In the data rows, 128 means zero.
Here are some numbered points:
[119 171 104 110 158 142 123 149 102 164 155 141 122 192 130 147 107  81 170 114 130 148 140 127 140  95 132  83  73  95 139 170] 0
[146 114  63 130 189  85 170 126  70  73 138 223 130 136 129  93 135 140 195 101 132 194  89 113 144 157 124 162 123 123  98 126] 1
[121 107 178 111 216 180 144 166 136 157 168 162 205  86 100 175 117 165 119 169 146 145 160 195  86 103 117  90 163 159 126 136] 2
[128 143 159 131 160 169 128 159  83 112 144 106  98 122 157 121 177 156 131 125 141 111 163 167 129  94 148 110 145 139 145 131] 3
[148  80 101 143 150 142 106 167 141 150 136 134 134 129  84 158  97 106 154  63  93  92 139 100 100 112 167 101 143 157 154  86] 4
[ 86  90  66 142 145  62 144 138 154 109 144 149 142 146 145 158 115 122 151 104  63  94 105 145 150  82 117 112 117  76 128 107] 5
[138 131 121 144  97 125 148 155 125 134 156 159 109 165 130 139 108 150  71 104 145 105 135 135 137 138  86 172 115  94 131 159] 6
[105 124  94 105 144 152 173 189  96 177 146 129 108 141 111 140 126 151  94 115 145 151 106 167 166 161 137 110  91 121 107 135] 7
[156 164  86 171 210 149  81  75 184 138 171 175 134 173 104 176  91 174 111 105  83 160 142 150 131  89 146 189  72  82  91 135] 8
[160 146 165 171 137 125 145 115 165 143 118 141  54 123 110 138 144  92 100 145 104 115 154 109 150 132 164 151 123 125 115 121] 9
[113 117  99  94 140  87 122 145 119  75 137 112 141 170 158 130 105 154  77 173  91 101 146 137 144  86 141 173 188 122 155 125] 10
[158 104  73 149  73 156 141 115  93 129 184 163 127  75 115 151 150 143 112 196 139 156 121 156  92  80  83 149  83 237  96 169] 11
[112 160 114 141 185 163 111 134 100  86 110 140 122 119 161 123 122 120 133 142 158 177  74 170 152 138 116 188 151 109 159  76] 12
[162 146 100 171 115 100 119 119 112 116  91 175 143 119  93 135 108 141 162 127 177 149 160 157 144 124 172 115 122 120 118  98] 13
[142 121  70 109 109  78 168  84 167  83  73 178 101 183 108 143 156  89 142 100 112 197  81 150 153  83 163 173  67 129 140 113] 14
[103  94 151  88 159  86 124 147 152  93  96 103 154 144 134 157 122  90 163 133 160 156 118 149 135 114 108 134  97  89 127 100] 15
[120 168 155 163 149  94  55  91 116 173 126 119 139 195 185 106  92 188 160 172 152  78 161 136 106  58 120 141  79 100 113 153] 16
[132 121 155 101 137 100 104 120 108 164 127 107 183  96 159 139 163 157 116 137 139 127 128 163 102 104 103 122 170  82 124 106] 17
[112 169 159 171 220 137 148 119 148 139 209  97 114  96  76 165 180 155 121 154 102 249  97  64  89  93 133  92 184 144  94 123] 18
[108 200 131 156 190 155  91  87 163 146 151  66 158 164  74 108 109  92 126 147 109 114 206 158  90 156 172 101  59 130 114  87] 19
[ 93  64  93 112  69 163 115  88 100  74 115 203 164  74  82 101 119  69 127  89 167 101 201 101  22 114  85 139 134 153 143 243] 20
[165 126 164 107 151 160 138 133 145 154 154 117 119 153 103 161 175  71 130  83 114 156 135 118 166 111 162 126 150  67 115  99] 21
[126 157 105 110 142  48 185 172 137 131 152  83 126 142 122 114 195 139 176  38 132  98 168  47 107 133 179 156 110 255 171 114] 22
[123 140 173  88  96 106 139  74 120  88 111 128 144 149  79 139  97 136 120 186 125  61 192 136 139 149 203 135 114 110 136 133] 23
[118 103 113  91 134 115 105  88 127 134  86 122 165 134 109 163 123 115  95 101 186  93 166 153  80 110 103 114 127 132 131 120] 24
[139 163 113 151 140 113  86 115 104 158 144 172 108 106 117 121 114 106 136  92 116 149 171 100 157 101 128 114 166 126  48 144] 25
[126 161  85 106 103 117 132  73 141 127 135 131 126 145 138  93 109 148 116  82 156 143 161 113 168 113 184  85 164 137 138 122] 26
[ 94 117  96  79 123  91  88 172  95  67 109 119  91 114 183 118  81  65 190 123 129 158  95 144 165 156 194 154 165  69 164 132] 27
[175 140 168  98 120 172 127 146 110  94 176  98  95 123 152 144 140 133 122 105 138 191 133  89 108 167  81 152 103 115 136 126] 28
[174  97 132 142 123 138 125 167 113 193 100 102  89 146 151 139 135 159  99  79 140 130 106 129 139 123 118 106 141 154 132 154] 29
[108 157 102 156 119 114 149 131 161 105 133 177 173 191 160 107 153 163 177 137 122 157 103  63 112  85 118 116 109 144 125 132] 30
[131 120  85 137 139  85 102 119 129 145  70 140  91  69 110 174  94 110 153 145  80  79 186 107 109  93 174 144 160 128 107 205] 31
[122  92 171  69 163 188 120 148 108  54  92 123  93 155 176 167 104 107 118  93 137  75 115 170 103 115 175 108 117 117 152 143] 32
[165 165 138 143 122  87 114 145 152 136 144  95 119 141 130 105 100 138  52 135 157  76 110 170 151 155 106 103 112  93 129 152] 33
[ 55 124 102 186 160 172 106 144 137 124  51 120 184 116  92 112 106 153  78 138 145  89  70 174 138 122  77 125  80 170  78 111] 34
[144  63  94 116 111 140  91 151 120 171 153  78 112 164 164  65 122 115 149 116 186 121  78 153  98 138 169 141 100 172 114  68] 35
[115 147 100 163 129 189  91 158 110 127 100 157 143 100 105 133 163 115 137 137 147  94 123 130 120 169 128 114 108 133 138 107] 36
[158 168 109 192  99 120 136 115 134 128 103 170 138 127  78 125 129 120 169 105 175 136 115 150 167 125 197 116 134  99 135  98] 37
[ 87 144  83 111 161 170 136 107 106 161 122 110 132 150 189 161 115 154 201 107 139 144 166 156  92 169 144 130 184 131 158  96] 38
[109 122 120 185 124 110 135 138  94 124 108 125 172 160 116 128 147 144  94 148 137 150 139 159 123  96 136 117  99  91  94 170] 39
[145 163 105  92 186  88  80 133 128 127 117 146  76 144 141  86 146 125 170 118 153 116 121  69 137 176 111  80 161 149 115 137] 40
[130 151 123 139 115 160 149 106 134  65 112 103 138 145 153 180 166 155 120 144 148 102 135 166 155 115 128 117 101 117 105 186] 41
[111 124 172 125 133 159  83 174 113 127 140 146 136 142 184 136 169  72  91 124  84 106 120  90 121 154  96 145 118 138 108 138] 42
[103 126 120 156 118  84 138  94 119 154 126  92 161 129 131 194 103 155 141 140 113 131 123 133 117 145 152  98 146 122 174 115] 43
[131  75 101 156  83 152 132 126  85 116 116 130 165  80 168  87 152 154  65 127  87 151 149 199 149  93 131  90 133 136 170 128] 44
[ 71 121 159 159 108 118 121  73 107  78  89 122 112 103 108 132  79 113 113 149 113 114 101 124 159 115  77  31 119 115  64  75] 45
[ 95 160 144 111  81 178 157 149 109  87 131  91  95  77 160 139 125 146 202 172 105 116 152 182 113 106 143  58 153 133 108 132] 46
[157 148 106  80 159 121 152 121 116 173 154 159 100 131 130 180 134 137  93 124 122 148 110 139 120 182 153  77 118 135 125 133] 47
[ 68  97 161 151 108 119 122  99 100  94 110 121 151 109 110 143  71 108 123 145 127 100 127 118 123 124  78  48 120 123  92 101] 48
[164 127 114 158 114 142  77 126 166 115 105 120 105 149 151 134  97 114 128 154  75 113 116 145 166 153 136 142 176 147 163  89] 49
[154 110 136 159 127 144 113 169  94 124 127 151 147 131  96 104 121 156  77  89 109 159 131 140 125 175 107 175 130 157 147 114] 50
[133 160 122 125 153  65 171 146 107 133 153  81 130 143 104 128 171 145 145  72 125 128 144  76 111 135 179 135 141 234 147 128] 51
[152 115  87  98 124 120 137 135 116 146 186 185 139 197 150 100 177  49  69  93 175 141 102 129 112 133  87  92 147 144 125 101] 52
[119  79 137 117 173 125 181 107  96 152 128  86  83 105  69 119  94 125 145 134 128 134 135  74 146  87 141 126 158 147 171  69] 53
[122 140 110 100 115 137  95  98 147 122 142 143 139 105  83 108 111 114 128 148 185 123 112  88 110 107 149 152 104 121 120 173] 54
[106 163 160 120 161 155 154 145  83 138 115 132 122 117 106 121 114 128 125 129 115 177  93 170 109 116 132 118  86 147 138 121] 55
[130 134 158 133 185 110 164 163 126 104 149 112 103  89 143 144 123 168  97 180  81 168  68  78 145 168 157 199 119 134 171  98] 56
[130 134 136 135 129  82 110 160 182 176 140 141 118  80  94 127 154 219  69 178 132  55  85  75 106 145 100 131  92 123 170 144] 57
[157  98 143 137  47 154 126 180 121 123 130  90 136 177 135 147 119 130 157 137  89 114 129 119  84 169 156 139 135 179 160 141] 58
[109  95 141 198 165 116 126 167 100 145 150 147 124  90  99 111 180 117  66  86  87 103 126 123 137 123  91 109  78 163 102 146] 59
[155 146 145 132 125  85 112 137 141 131 160 111 129 147 134 115 105 150  84 141 141  88 109 142 163 136 124 127 136 125 145 140] 60
[103 145  94 145 145 117 173 113 161 132 174 168 122 145 131  93 125 181 158 151 104  99  87 146  96 146 121 124 186 138 109 152] 61
[141 121 118  97 105 101  84  79 123  88 109 109 165 101 163 133 158  86 119 156  96  97 139 125 107 129 125 105 136 116 110 105] 62
[110 147 119 174 145 127 139 109 202 118 101 103  99 152 117 136 134 149 161 150 129 101  95 161 119 134 116  94 107 186 177 184] 63
[175 117 134 134 156 109 109 166 110 116 141 121 166 136 183 140 157 142 117 110  77 103 102 140 172 117 138 128 232 159 117 142] 64
[ 93 136 107  82 147 143 150 155 116 172 158 122 122 199 142 146 127 100 150 111 107 134 132 121 159  80 100  73  79 117 151 170] 65
[107 150 125 145 109 121 104 100 135  91 172 144 194 139  94  37 104 100  57 160 127 143 113 127 106 160 163 158 148 147 104  53] 66
[178 110  89 106 133 122 144 113  75 125 155 128 129 138 124 144 104 103  81  98 115  91 133 128 184 134 173  94  97 118 180 112] 67
[122 123 131 196 114  99 133 148 110 126  98 135 145 170 147 124 120 152  88 144 146 121 137 157 122  94 131 113 121 108 122 144] 68
[199 131 124 138 164  92 125 174 115 108 130 125 193 143 155 165 168 178 117 109  57 120 103 144 176  93 154 112 220 150 101 158] 69
[ 85  55 127 129 142  95 115 154 173 122  97 129 135 160 121 104  98  93 123  88 116 154  73  85 172 107 161 132 165  68  90 137] 70
[173  77 167 160 121 162 112 191  73 109 139 174 168 106  94  91 116 146  66  85 108 144 123 151  98 191 105 214 114 172 184 119] 71
[177 178 130 175 109 132  79 114 142 136  95 142 134 102  43 123 165 159 142  98  99 110 144 142 141 126 135 174 114 182 154 107] 72
[150 158 107 110 107 122  97 147 206 141 139  96 139 113 131 108 138  90 165  83 165  74 126 185 180 131 144 142 110 156  85  90] 73
[113 124 124 104  92 113 105 128 193 155  97  99 185 107 119 107 128 108 105 125 166 119 138 142 139  90 118 115 115 158 109 158] 74
[101 179 166 141 169 166 156 168 135 121  84 153  97  94  95 108 113 113 130 157  98 166  79 156 103 130 129 147 103 141 147 127] 75
[103 129 139  87  62  98  80 146 143 106 118 136 144 111 119 107 126 124 134 126 112 149 129 117 108 148 117 156 131  93 123 186] 76
[ 81 140  82 148 119 169 113 164  76 125 116 136 147 117 117 124 164 111 155 119 163 109 147 139  99 162 121 118 108 114 121  89] 77
[177 137  82 163 176 156  90 107 160 131 156 164 152 156 127 172  84 169 108 119  94 158 125 156 148 102 151 172  76  85  97 141] 78
[136  92 172 101  86 108 119 116 117 165  88 127 129 142 162 119  52 133 154  97  95 137 101 160 155 135 103 149 110 137 120 143] 79
[126  95 144 138 177 112  99 144 128 119 137 134 141 132 161 132 144 105  81 129 125  78 110 151 153 183 106 131 109  95 140  93] 80
[110  74 152  90 193 106 145  69  78 180 136 193 161 111 123 163 190  96  28 162  70  70 158 133 110  78  78 184  67 110 163 139] 81
[ 94 121 147  91 108  82 142 114 167 171 149 131 173 156 149 137 134 150 111 155  95 134 122 118 175 100  78  47 198 110 125 181] 82
[113 101 116 117 151 107 113  82 144 133 103 102  96 164 130 170 115 160 132  99 128 164  98 130 155 100 129 157 115  92  85 131] 83
[120 140 145 154 188 126 131 142 135 131 178 120 111  70  90 167 146 144 127 130 114 204  83  98 100 127 152  93 163 136 123 120] 84
[158 101 158 118 120 148 153 157 197 146 101 105 140 138 122 133 114 162 172 134 156 122 177 119 149  80 131  76 125 167  88 132] 85
[108 156 134 142 139 111  85  85 110 156 110 101 140 174 174  97 101 167 127 160 175  74 134 141 117  73 110 153  90  99 119 168] 86
[121 119 135 151 183 167 155 191 140 144  39 107  64 101 126  64 120  96 201 127 133 179  97 102 168 133  65 130 132 136 174  77] 87
[118 124 131 146  78 130 145 106 123 106 167 149 102 129 102 119 103 132  67 119  88 135  84  96 177 137 127 168 152 155 125 125] 88
[111  81 140 123  62 101  83 109 110 111 179 144 136 117 157 195 163 122 149 151 100 100 107 153 107 100  91 124 113 128 114 108] 89
[ 84 156  72 163 111 189  94 196  99 104  85 166 146  91 103 133 169 121 146 127 167  85 130 158 106 179 110 111 107 116 133 108] 90
[157 142 116 139 133 123 138  98 139  90 104  72  91 135 108 146  96 162  90  38 135 113  97 157 117  70  90 152  48 141 170 125] 91
[162 123 102 172 149 128 156 149  72 168 170  47 135  87 171 129 153 126 173 143  72  71 107 125 197  42 147 149 155  95  91 180] 92
[102  94 149 157 145 112 146  94 114 124 127 129 108 132 171 134 125  99 131 163 130 125 111 150 165  84 129 147 127 171 113  52] 93
[118 120 122 161 108 144 146 138  76 107 129 138 150  91 148  93 158 165  98 138 119 156 157 136 138  94 135 106 114 131 131 141] 94
[187 174  48 143 136  94 244  75 122 110 101 135 151 107 129  91 169 184 159 187 122 131 137 122 100 176 116 112 102 120 119 164] 95
[125 157 133 152 109  87 125  78  98 185  81 175 167  94 127  92  96  73 125 105  77  90 126 127 174 114 125 167  81 155 146 137] 96
[172 119 152 161  97  95 151 151  93 109 143 169 106 139 115 153 133 130 145 152 141 143 172 117 119  92 138 164 117 135 158 145] 97
[147 113 164 142 112 136 146 175  52  86 143  81  90 182 144  99 130  83 108 125 166 134 108 168 121 177  94 152  86 120 141  95] 98
[105 163 118 103  50 124  77 116 133  64 131 115 150 120 105 125  16 129  78  93 154 135  70 119 139 127 133 144  97 143  86 114] 99
[ 87 136 152 121 166 165  74 178 147 131 127  75 143 117 131 136 123 118 124 142 137 178 155 123  86 160 107 130 111 160  63 132] 100
[191 161 128 126 115  93  77  61  83 123  86 181 125 139 171 165 128 128 115  91 108 113  45 159 146 155 109 118  79 140 140 154] 101
[ 73 136 127 152 144  87 159  67 114 159 112  97 167  94 145 199  93 171 162 153  81 137 164 138 137 150 160  71 163 129 179 124] 102
[126 159 148 125 115 116 157 102 128  65 121 120 139 188 182 150 129 164  98 146  94 174 110 158 106 144 131 115 105  94 136 102] 103
[151 161 189 177  83 161  75  62 157 137 125 101 144 146 169  99 197 108 121 160 142 146 185 197 118 129  94  61  98 115 228 152] 104
[128 119 159 114  95 154 161 121 124 152  91 127 147 170  95 135 149 150 165 158 110 142  89 163 160 139 151 131  86 148 155 133] 105
[130 152 135 141 130  93 118 155 156 176 142 148 115  83  96 132 151 187  96 172 150  72  93  95  94 149 125 132  90 128 167 138] 106
[ 93 126 168 150 119 150  96  90 142  96 124 102  52  88 119 117 118  92 122 151 173 151 143 135 112 218 113 153 116 114 133 132] 107
[139 128 119 160 112 131 184 158 148 119 133 145 136 144  97  76 163 129 157  83 146 116 106 122 126 109 145 126 159 117 130 106] 108
[179  97 133 159  28 140 102 207 131 100 154  82 127 176 157 155 101 128 145 134  74 109 147  93  38 168 159 140 162 187 152 158] 109
[ 82  86 106 107 108 163 119  91 102  86 128 200 129  95 106  94 107  85 120  85 162 100 177 107  59 120 107 120 159 143 138 199] 110
[181 119 125 117 143 113 143 108  88 141 131 176 130 135  87 169 144 150 158 123 147 151 171 156 105 120 162 138 127 112 112 102] 111
[113 138 142 120 135  77 108 146 175 168 157 154 120  85  94 126 150 179  95 164 119  78  93  92 117 132 121 127 111 122 138 122] 112
[179 112  95 131 158 133 164 123 118 114 122 144 120 148 179  91 143 119 148 112 151 152 143 108 160 147 156 107 116 118 115  84] 113
[107 178  50 151 172 126 130  74 112 179  83  88 175 149  98  65 185 182 116 134 118 149 135  83 125  92 188 116 135 120 169  98] 114
[185 144 176 105 105 152 100 179 104  61 255  68 173 143 113 121 167 155 138 119 173 128 163 157 147 165 134 173 204 102 136 124] 115
[131 158 146 129 177 161 126 133 145 110 109 133  84 130 126 190  94  73  95  69 132 119  99 131 146 114 121 128 132  84 140 220] 116
[174 108 142 147 111 166 122 182  91 113 128 159 152 110  95 110 115 128  74  97 100 138 129 140  95 162 112 188 111 170 167 116] 117
[140  98 165 159  86 140 130 104 175 148  92  93 106 133 127 153 174  96  91 134  64 176 137 122 141 129 180  95 110 120 156 105] 118
[ 96  37  87 222  97 122  92 130 145  80 147 161 178 178 114 208 143  89 163 113 175  78 170 132 103 129 137  93 119 127 115 139] 119
[167 128 163 114 108 158  97 161  97  79 215 110 152 150 131 124 166 158 146 119 168 135 150 147 142 172 135 168 188  95 142 107] 120
[183 123  99 127 141  96 113 100 100 126 116 101 132 121 190 140  91 110 193 149  81  94 130 138 123 143 111 125  71 127 109 158] 121
[144 136 141 147  70 112  98 138 101 159 137 144 101 116 116  95 123 118 119 106 145  72  93  79 125 149 153  86 111  69 136 105] 122
[ 78 159 158 148 109 144 173 132 162 152 165 124 171 148 143 109 130  92 104 183 136 169 147 184 184 100 175 144 133 124 131  66] 123
[190 153 139 156 131 114  93 123 168 131 100 122  64 170 137 130 170 136 230 202 116 152 147 102 120 186 107 145  84 142 143 150] 124
[ 83 160 176 148 112 181 160 110  90 128 109 179 147 121 111 120 124 137 156 140 145 153 118 128 103 170 152 148 165 130  74 108] 125
[152 177 150 141  77 157 157 109 107 111 107 133 110 125 147  76 154 145 173 120  89 106 124 136 164 109 174 116 135 152 116  95] 126
[ 76 186 135 159 192 157 123 177  99  96 193  88  97 114  81 130  95 188 136 159 150  99 123 126 152 125 113 150 188  61 121 116] 127
[138 150 147 108 107 126 149 118 137 152 130 142 182 125 154 141 155 151 110  95 107  97 143  96 152 111 165 105 161 158 139 115] 128
[139 116 118 102 113 140 154 118 114 118  70 148 116 157 137  82 178 148 146 110  69  71 112 168  89 114 112 152 145 129  76  92] 129
[124 103  93  87  91  80 156 181 144 202 196 120 188 108 143 201 146  86 197  80  65 171 108  86 100 158 107 181  99 142 169 117] 130
[100 169 148 123  98  99 131 101 131 129 113  57 181 106 148 111 109 119 121  86  81 133 157 132 171 120 118 146  51  73  97  95] 131
[139 148 135 122 143 131 172 195  91 105 138 108 108  82 163 160 168 132 129 145 144 174 110 158 171 193 153 149 109 112 110 115] 132
[135 135 149 148 109 162 132 105 101 183 126 113 113 141 129 111 193  99 150 140 101 123  95 127 143 109 121 122 158  87 153 153] 133
[128 129 150 137  96  83 129 159 104 164 135 168 117  78 153 104 101 151 140 116 125 112  85  99 164 148  89  67 152 171 143 165] 134
[ 66 134 147 138 146 145  85 156 120 133 180 101 146 123  99 122 120 125 126 149 116 146 157  95  89 160 117 155 115 158  95 169] 135
[174 105  96 176  93 161 206 162 159 105 153 182 152 167  84 173 187 153 138 102 161 111  71  46  65  88 185  87 123 134 154  83] 136
[ 81  99 104 128  78 183 156 121  83 122 147 183 148 125  87 110 141 185 149 103 112 123 141  77  88 104 194  99 159  87  93  87] 137
[147 155 167 145 162 112 166 202 119  96 124 150 177 121 125 167 202 179 159 103 185 176 174 221 158 115 127  82  87 166 122  83] 138
[166 138 102 115  76 162 156 115 140 156 132 172 130 104 204 122 165  79 100 100 183 138 100 121 155 200  57 129  82 195 167 154] 139
Which two points above are nearest to each new point by angle? Their numbers follow each, nearest first.
[122 151 160 159 100 155 148 104  92 110 147 184 128 109 104 117  82 135  88 121  98 160 102 100 154 148 140 160 165 139  98 130] 88 125
[118 124  86  88 118  71 120 137 115  43 126 105 155 166 155 143 108 151  63 186  86 107 122 157 168  79 141 168 186 136 162 138] 10 64
[200 158 136 143 117  85 105  79 129 209 113  49 151  91 160 117  83 104 100  35  94 160 131 100  94 205 191 152 110  59 109 154] 131 122
[ 97 162 136 136 120 170 102 148 104 107 193 132  91 177 136 173 155  72 147  87 109 108  99  95 114 150 119 101 123 119 118 111] 42 0
[ 92 160 113 101 113 174 154 132 106 110 132  92 102 106 174 147 123 150 204 147 119 126 160 170 108 129 139  74 169 143 121 118] 46 38
[ 97 162 170 107  74 127  98 189  93 118 129 133 135  95 162 120 158  94  90 123 137 125 105  79 146 120 132 116 104 181  96 152] 42 134
[108 157 121 150 121 136  93 111 158  95 161 122 165 138 108  64 107  98  80 155 138 143 111 141 131 162 155 150 134 137 122  81] 66 123
[157 102 133 113  25  79 186 145 208 157  89 130 144 120 204  69 151 159 110  82 107  75 177  85 150 108 100 201 154 136 136 116] 128 129
[162  87 104  79 110 129 115  72  96 145 114 150 132 137 146  42 142 126 139 131 182 150 123  94 129 144 106  97 126  81 156  77] 113 52
[121 159 186 130 129 107 191 114 125 181 126 164 194  33 162 152  95 112 115 103 171 100 141 139  99 146 158 179  97 174 118 133] 96 128
[124 120 123 145  71 108 170 145 142 124 172 169 124 173 109 155 110 140  27 124 153  76 117 170 139 105  72 171  98  89 125 154] 6 33
[125 122 174 133 123  93  88 120  77 169 139 108 143 106 152 121 156 150 132 127 137 138 124 151  92 113 120 101 150  84 131 101] 17 89
[126 104 179 114 152  87  89  97  62 168 141  89 170 105 174 123 172 165 140 145 144 187 146 180  81 101  99 114 174  89 135  95] 17 2
[125 164 132 127 137 171  63 152 154  88  64 103 112 123 152 134 165 154 138 144 130 168 122 166 108 122 114  86 118 115  33 103] 100 46
[127  97  83  70 124 105 115  83 119 144  82 113 168 139  93 181 124 105  78  93 214  84 167 166  59  92  88  83 116 152 136 114] 24 74
[154 153 112 179 150 103  86 128  79 162 145 160 103 120 119 107 114  83 111 108  95 173 197 107 151 114 117 119 171 113  36 132] 25 31
[151  25  84 113 121 136 188  74 201 118 166 120 174 139 135  87  89 169 134 116 173 112  95 154 121 120  37 132 129  98  69 156] 61 74
[ 94  96 150 125 176  89 200  87  90 153 127 109  85 100  60 121  64 153 177 153 130 137 116  43 166  87 184  80 161 144 176  47] 53 102
[188 138 102 117 134 105 154  75 100 159 140 181 117 127  85 134 130 127 182 110 158 167 159 169  73  97 161 127 150 100 100 104] 111 13
[131 126 103 102 122 112 133 140 117 154 167 165 148 166 134  98 153  81  91  97 153 153 106 127 128 131  85  90 146 130 131 101] 52 139
[ 98 166  65 145 147 114 129  81 121 158  96  98 141 151 125  92 146 157 124 132 122 160 128 102 128 109 192 101 118 129 149 119] 114 26
[ 83 161 181 141 122 127 130 165 111  57  79  55 208  87 130 142  97 207 122 118 132 146 170 169  31 163 134 130 108 148 123  96] 100 138
[142 159 122 118 137 117 105 156 171 144 122 119 136 128 137 116 144 102 123  76 153 103 147 164 172 116 139 141 102 148 109 108] 73 74
[151 119 109 170 130 140  87 121 157 114  82 143  90 101 118 148 105 128 149 152  90  95 137 151 141 139 168 129 179 142 151 103] 49 31
[ 99 116 103  83 107  91 120 102 186 161  90 101 189  81 135  63 123 113  92 114 190 126 122 170 157  79 139 128 100 178 117 141] 74 73
[120 100 174 137 165 173  71 165 132 136 152 160 139 167 189 138 182  65  92 131  60 101 126  93 113 176  83 156 117 112 120 138] 42 80
[ 78 162 137 145 183 149 107 158  94 122 175  95 137 117 114 124 110 152 147 131 139 120 107 131 162 137 112 145 192  63 139 129] 127 12
[122 156 131 119 160 167 115 149  93  84 134 103 118 146 162 131 171 155  99 138 148 134 163 151 139 105 147 107 155 138 160 145] 3 41
[130 117 122  78 118 118 104 160 104  76 125 108  93 111 177 124 100  95 166 122 133 176 113 128 146 163 155 159 140  87 157 132] 27 132
[175 109  91 180 124 156  77 122 177  90  70 100  81 114 131 142 107 139 157 178  69  86 110 148 156 160 167 125 184 157 175  74] 49 63
[113  80 175  97 120 113 132 115 172 172 167 153 155 179 106 140 124 128 125 167 105 138 116 149 164  85  97  61 205  94 103 169] 82 70
[150 124 129 158 100 132 129 162  98 169 126  92  87 149 190 153 137 140  91 125 158 116 115 147 139 125 114  93 137 140 113 166] 29 68
[133  55 126 118 128 175 113 101 132 163 134 132 182 111  58 206  82  71 121  89 175 103 167 190  90 101 121 163  31 144 194 144] 24 20
[ 90  91 171  85 112 112 105 102 167 171 172 150 191 177 130 127 133 132 128 173  83 159 127 133 161  68  65  37 218  86 121 189] 82 17
[117 102  84 124 145 100 140 135 141 116 134 158 123 118 127 127 112 116 163 104  84 117 125 141 151  83 111 120 116 104 133 116] 5 14
[128 123 104 104 124 104 148 161 136 181 175 114 182 107 133 190 136  99 178 101  78 180 142 116 103 151 111 154  90 107 150 108] 130 43
[187 141 159 133 107  99 119  87 122 191 139  64 138  95 147 130  99  99 129  59  71 178 153  93 109 191 170 148  96  72 123 123] 131 118
[118 144 124 105 130 154 101  89 131 122 131 122 129 116  94 105 120 120 151 132 177 131 102  89 135 121 113 156 108 128 138 174] 54 20
[171 108 116 162 138 144  97 136 165  98 102 109 110 115 144 124 130 118 153 146 101 130 111 143 150 171 146 127 163 158 155 102] 49 124
[161 102 161 165  77 154 129  97 188 153  94 103 118 146 112 166 174  87  80 150  56 180 132 121 136 121 177  87  83 124 168  70] 118 9
[177  96 138 157  97 137 125 177 109 188  93  77  75 165 170 151 124 150  81 115 149 121 110 121 146 138 129  90 123 149 114 161] 29 33
[ 95 134 160 115  98 137  98 173 121 130 150 172 135 106 136 126 166 111  98 142 133 128 120  85 146 164 136 123  90 160 112 160] 42 135
[120 109 190 161 163 158 101 123 113 187 153 132 110 105 114 112 161 102 137  83 129 112 153 144 103  75 103  99 101 149 117 135] 59 3
[113 172 112 146 126 149  71 187 173  89  47 103 104 113 138 157 166 135 137 118 143 163 153 168 101 136 135  97 112 158  49 119] 100 90
[117 107 174 109 199 153 134 151 134 163 162 143 177 115 141 144 111 164  99 166 119 159 135 167 105 131 102 102 162 145 121 126] 2 17
[104 121  94  91 153 100 124  86 106 142  96 123 103 131 124 151 123 143 141 111 122 144  85 119 157 116 138 171 104 110  81 122] 83 14
[ 77 121 112  98 120 150 143 128  97 118 112 157 104 117 126 182 116 126 117 115 120 123 128 114 130 169 119 158 126 150  64 111] 125 7
[126 138  97 111 124 144  87  95 156 111 140 131 141  98  86  90 127 120 149 152 188 141 100  75 112 105 127 165 107 122 155 188] 54 20
[ 86 173 127 181 150 132 135 105 204  91 118 106 108 184 117 141 163 150 181 147 132 105  95 162 135 137 112  80  99 201 206 210] 63 41
[144  78 183  95 138 146 138 135 101 155  85  74 159 141 165 150  66 142 128 147 103 123 163 134 188  90 160 148 142 156 197 170] 79 10
[126 146 131 115 126 114 117 142 175 139 129 115 118 151 133 117 127 104 145  90 141  98 124 169 171 137 135 150 105 131  79  95] 73 131
[154 171 139 175 190 127  90 135 107 107 110  77 151 118 172 135 116 112 127 157 165 127 130 143 117 153 132 116 168 126 138 118] 12 127
[146  91 128 112  99 165 150  85 143 122 169 123 145 153 134  97  89 162  82 167 156 103 107  93  98 137  90 115 127  79 124  72] 66 48
[ 50 137 108 211 144 146  96 112 116 105  71 121 163 108  89 122 122 167 104 133 170  82  95 140 130 115  75 132  98 181  76 122] 34 48
[105 132 125 130 116 131 103 139 129 126 145 137 184 129  95  91 116  95  88 129 133 147 112 134 106 143 154 137 134 154 108  86] 66 99
[121 117 162 119 204 138 141 126 135 155 147 154 168  89 105 177 113 133 110 143 150 134 145 181 102 124 127  86 140 134 135 138] 2 84
[194  97 161 185  68  57 157 141 107 125 145 204 113 144  83 163 108 106 154 157 138 153 170  85 113  86 124 181  90 136 154 147] 97 111
[155 109 108 166 123 146  92 107 173 135  89 127  98 120 128 134 113 121 154 172  82 103 116 142 165 161 171 128 167 169 158  96] 49 118
[154 122  91 142 177  84 148 124  93 110 128 183 107 120 146 116 132 117 190 116 130 175  99  99 136 127 162 155 121 143 104 109] 1 113
[138 150 156 141 124 110 102 121 157 126 136  95 109 124 124 109 106 127  67 144 158 104 119 159 135 179 109 122 114  94 129 143] 33 60
[122 168 145 157 170 136  98  99 166 160 141  68 142 165  98  89 123  97 133 144 100 116 193 157  98 159 172 128  80 129 119 101] 19 100
[121  90  91  75 133 123 141 109 126 127  60 154 123 178 123  88 177 150 119  97  75  62 118 180  55 114  85 162 159 115  64  98] 129 24
[115 108 115 118 163 121 123 150 115 146 165 142 132 159 153  93 107 143 106 153 112  92 190 106  96  97 151 153 169 102 155 107] 10 16
[103  99 140 136 177 140 128 120 126 116 123 112 133 127 171 156 120  96 119 169 134 128 114 139 162 109 117 139 129 150 133  54] 93 12
[159 129 117  56 144  79  93 137 134 121 105 155  87 143 158  75 117 114 182 103 126 124 109  70 151 151  85  90 144 135 116 130] 40 134
[170 100 164 153  92  87 143 109 126 115 145 173 117 125  80 152 116 108 129 138 127 154 166  67 111  88 111 150 101 140 167 126] 97 111
